Each path below is one point turned by a fixed rotation once a step. After each direction that follows a path, write how fast that rotation turns it, in deg/step (0 if it stays still).
Each turn is a multiple of 5 degrees from 10 to 175, or 0.
Each row of a path follows its step; steps can be skipped.

step 0: [-10  14  13 -11 -12 -31   0  18   1  12  -6  10 -10 -17   7  -1  11 -16
 -26   4 -10  21 -17  -1  18 -12  37  10  24  23 -38  13  30  -4   9  20
 -19 -13   6 -19   9   3 -22  16  11  22  21  17   7  12  19   5  17  31
   8 -32  56  33   7]
step 1: [ 25  13  33  -4   5 -25  12   4 -31  24  -2   4  26 -40  20   9  34 -34
  34   7  -3  18  -8   3   5  -5   3  -1 -25  22  -2  10   7 -35   0  21
 -13   9   0  -1  -5  39 -15  -4  45  -4   0  -6 -15  25  11 -20  -8  -4
 -28  18  12 -11  -9]
step 2: [ 17  -5  26  26 -13 -31  -3  28  -3   7  16 -32 -22 -18   8  35 -13   6
 -36 -23 -24   5   3  17  20 -13  -6   5  27  22 -14   9  -6  -1 -23  14
 -22  -3  10  10  28  27  10   6  21   6  11  13 -20  11  21  22 -15 -10
 -26 -23  33  -2  27]
step 3: [ -2  16  36 -11   0  -7  15   7  -9  10  30   3   7 -44 -14  20  16  -8
   1   3  34  30  41 -15 -20 -10  17   9  -6  33  -3  -3  36  -3 -14  31
  -9  23  -1  42  19   0  -1   4   5 -11 -41  24   3  14  16   8  -9  -4
 -21  14  -3   1  -8]
step 4: [-10  42  -4  -9  12  -1  15  29  -6  16 -26 -35 -11 -13  -1  46   3   6
  -9   1 -38   6  -7   7 -11 -10   7  13  20  29   8  10  19  37   7  25
 -26   2  29  12  24  29 -15  -3   4 -23   0   8 -21   2  32 -13  -1  -1
  21 -23  -7  24  11]
step 5: [ 27 -16  -8   8  30   9  13  43  22  16   8  17  23 -30 -31  34  17 -11
  25   8  -9   2   5  -5  -6  11   3  15  -8  18 -23 -10  40 -10  -5   4
 -37  34  29   1  13   0  13  21   2  -9 -21  -5   2  12   2 -19  22 -16
 -30  16  -1 -14  22]
step 6: [ -7   0  38   0   5  32  12   7  20  15 -35   9 -17 -23   2   8  40 -15
 -29  -9 -18  -5 -13   4  15   1  15  15  20  -3 -14 -20  30  41 -16  15
 -27 -25  19  11  30  12 -25  18  -9  13   2  -8  -2 -11  14   2  -3  -6
 -13 -41  24 -18   5]
step 7: [ -9   2  -2   1  10  -7  17   7 -31  41  10  23  26  -9  -6  -2  50  -7
  -3 -11  -9  -9  -3   8 -20   1  26  10   2  37 -23 -43  24 -11  31   7
  13  27 -10  -2  12  20   3  19 -13  -9 -12 -16 -13  21   1 -29 -20 -11
 -42   0  16   5   0]
step 8: [-11   5  17  -9  36 -21  17  -4 -12   3   0 -19  17  -3  19  23   1 -17
 -21 -24 -43 -17  20  16  23  14 -12 -22  27  -7 -16  -8  19  -9  11  20
 -31 -17  11  -7  27   4 -24   4 -21  24  -3  13 -17  23  28 -21 -21 -11
   7 -13  29 -35  16]
Speeds:
[  1  -4   3  -4  -1  -2   8  -7   0   4  -2   2   1  13  -5  -1   4  -1
   4  -2   4   1 -12   4   3  19  -7  -4   1   6  -6  -1   1   0   6  -3
  -3  -3  -9   3   5   0  -1   7  -6   5   2  -5  -6   0   3   3   2   2
   6   7  12   1  -5]
40
[ -4  14   4 -10  -9   7  -2   2   7  -4  -3   6  -1  -6   4  -2  -4  -5
  -9  -5   0  -4  -3  -3   1   2   9 -13   1   5  -6   0  -4   7  -5  -4
  -2   8  -2   6  -2   3  -6   4   0  -1  -1   3   3   2 -11  -1   1   6
  -1  10   0  -2  -4]
120
[ -4  -5  -2   2   5  -4  10  -3   2   5  -1   3  -1  -9  -2  -9  -4   4
  -3  -6   5  -5  -1   3  -2  -2  -1   1   3   7   5   1  -1   7 -14  -4
   6  -6 -10   7   0   9  11  -1  -7  -2   2   2   7   1   1  -1   4  -9
  -7  -6   5  -1  -9]
90
[  0  10  -7  -6   3   0  -3 -11  -3   8  -2   4   4   3   7   0   2   4
   5  -5 -10   2  -6   1  -4  -5  -7   1   0   6   3  -1  -3   0   0  -3
  -1   2   5  -2 -10   3  -2  -7   2  -6   1   1 -12   0   4 -13  -1  -7
  -4   6   3  14  -5]
115
[ -5  -3   0 -11   4  -2  -2  10   7   1  -4  16  -1   9  -7  -1   5   0
   7   6   0  -8  -5  11   4 -10   2   2  -4  -3   6   6   2   5  -2  -5
  -3   2   8   3  -1   1  -2   1  -2  -2  -6 -10   5   0   1   0   3   4
  -1  -6   5   3   3]
55

step 0: [-13   5   2  28   3 -23   6  16 -21 -11 -15  34   5  -4 -34  -1 -22 -28
  49   9 -24  23  -7  16 -17   0   0  13 -10  -7 -16  -7  31   7  14  -3
  39 -33  14  12 -33  56   6  15   5  -6   2  -4   4  32   6 -19 -15  32
 -17 -14  14  25 -19]
step 1: [ 15  -1 -23  15  -6  16 -18  -5  -4 -12 -33 -23 -19   4   0   7 -47  31
  33  19   3 -11 -38 -29  36   1  24   6 -38   2  21 -13 -24 -40  32  -7
   7 -15   0  -7  21   6  -2  32  13 -13  -5   6  22  18  21   9  23   2
   7  -7  23 -14  32]
step 2: [-10  11 -32 -13   4  32 -27  -9 -31  -4  24  27   9  14 -13  27  24 -18
  -1  19  -9   7 -13  21  29  22 -37  28 -12 -11 -14  -7  40   0  19 -20
  32  54  -1 -13  -3   3 -32  22  33  -1  21 -13   6 -28   2  10   8  10
   2   3  16  -5  16]
step 3: [-34  20 -21 -19 -13  16  -7  16 -23   4 -43 -20   4  14  -3 -15   1 -16
  13  10 -10   1 -13 -31 -17  19  -1 -38  19 -17 -42 -34  15   3 -20   4
   1 -17 -14  11  -2  14  35  14  20  -3 -31 -49  14 -14  25   8  17  19
  25 -31 -16 -11  -3]
step 4: [-24 -34 -18 -18 -18  50  15 -26   8   5   8 -22  13  19 -17  21   4 -21
  38  -2   3   9 -23  11  22 -13  -1 -19 -22  20  57  16   7   5 -11 -11
  23 -37  27 -18 -38  -7  -7   2   4 -23 -16 -16   8   5   6 -14 -17  25
 -10 -12 -11  14  19]
step 5: [ 20  20  44 -17 -17  20 -24 -20   4  11  -8 -31 -11 -20 -10  15 -23 -31
 -11  28 -14   7  -9 -23   7  -8   8   3  31  -9  37  -2  45  -5  12 -16
 -26  31  27   0  -6  -9   6  45   1  16  22  -7  14 -15  16 -15  33  -5
  18   2 -14 -31  13]
step 6: [ -1  32 -23 -15   1   2 -22  22 -10  35 -28   4 -13  -2 -45 -25  -6 -26
   4 -22  39  25 -11  36 -29 -11 -40  37   4  -5  -6  24  22  23 -20 -12
   0 -16  24  10  11   5 -21   3  -6 -27 -25   0   0 -33   8 -15   8   8
  14 -24  -3  10  16]
step 7: [ 14  20   4  26  -3  -2   6  -2  25  28 -44  38  23 -38  24  28 -26 -21
  42   1   1   4 -19 -23  44  11   0 -18  14  20  28  -4  22 -14 -39  12
   0 -37 -14  16  18  -1 -23 -10   8  -7  -2 -14   3  13  14  -1  -4   6
  12 -30 -17  -6  -8]
step 8: [ 11 -13  11 -23   1   9  -5 -12  34   2  21   2 -20  22  -8  -2   1 -21
 -23  20   9  35 -45 -28  13  26  21  52 -16   5  22  -9  13  -5   2  22
  24  21  42   3  33 -14 -21 -27  13  -2 -19   2 -31  12   1   2  -4  33
  14  -5   1 -12  31]
Speeds:
[ -3  -1   5 -14   4   9  10   1   1  -2   2  -8   2   7  11   3   3   0
   1   4   1  -3  -2   3 -13   2  -9  -8  -3  -1   9  -1   4   5  -2  -9
  -2   1   1  -1   1  -2  12   0  11   2  -6   0   4   0  -1  -1  -3  -8
  -1   4   1   0  -7]
55
[ -1   0  -4   2   6   7   6  -1  -3   7   5  14   4   2   3  11  -6  -2
   1  -2   1  -3   7  11   6  -2  -5   2   4   2  -2   2   1  11   8   3
   2  -1  -2   0 -12  -9  -5  -3   1   6   2  -2  11   9   3  -7  -4  -3
   5   1  -2   5   4]
155
[ -8   1  10   3  -6  -3   1  -4   6  -5   7  -4  -4  19   0   6  -8  -5
   5   1  -2   4   5  -8   4  -4   4   0   8   2   2   1  -3   6   1  -3
   5  -4   1   2  -2   5   2  -4  -2   0  -5  -3  -4  13 -12   1   2   5
  -2  -7   3  -2   0]
90
[  6   5  -1  -2  -4   6   2  12   2   3   5   4  -3   6 -14  -5  -2  -3
   3   7   0  -4   8   2 -16  13   7   0   0   3  -7  -3   0   4   4   5
  -4  -4  -2   1   4   6  -2   1   1   2   0  -3   4  -4  -4  -6   5   0
  -8  -3  -9   4  -1]
120
[ -1   1  10  -4  -5  -2  -9  -2  -1   2  -9  -2   2  -4   2  -3  -5  -6
   7  -2  -2  -6   1  -3  -4   8   1  -4   5 -11   1   4   0  -5   7   8
   4   3  -4   3   1  -1   7  -4  -1  14   5   4  10   6   1  12  -9  -2
   6  -3  -6  -6   3]
160
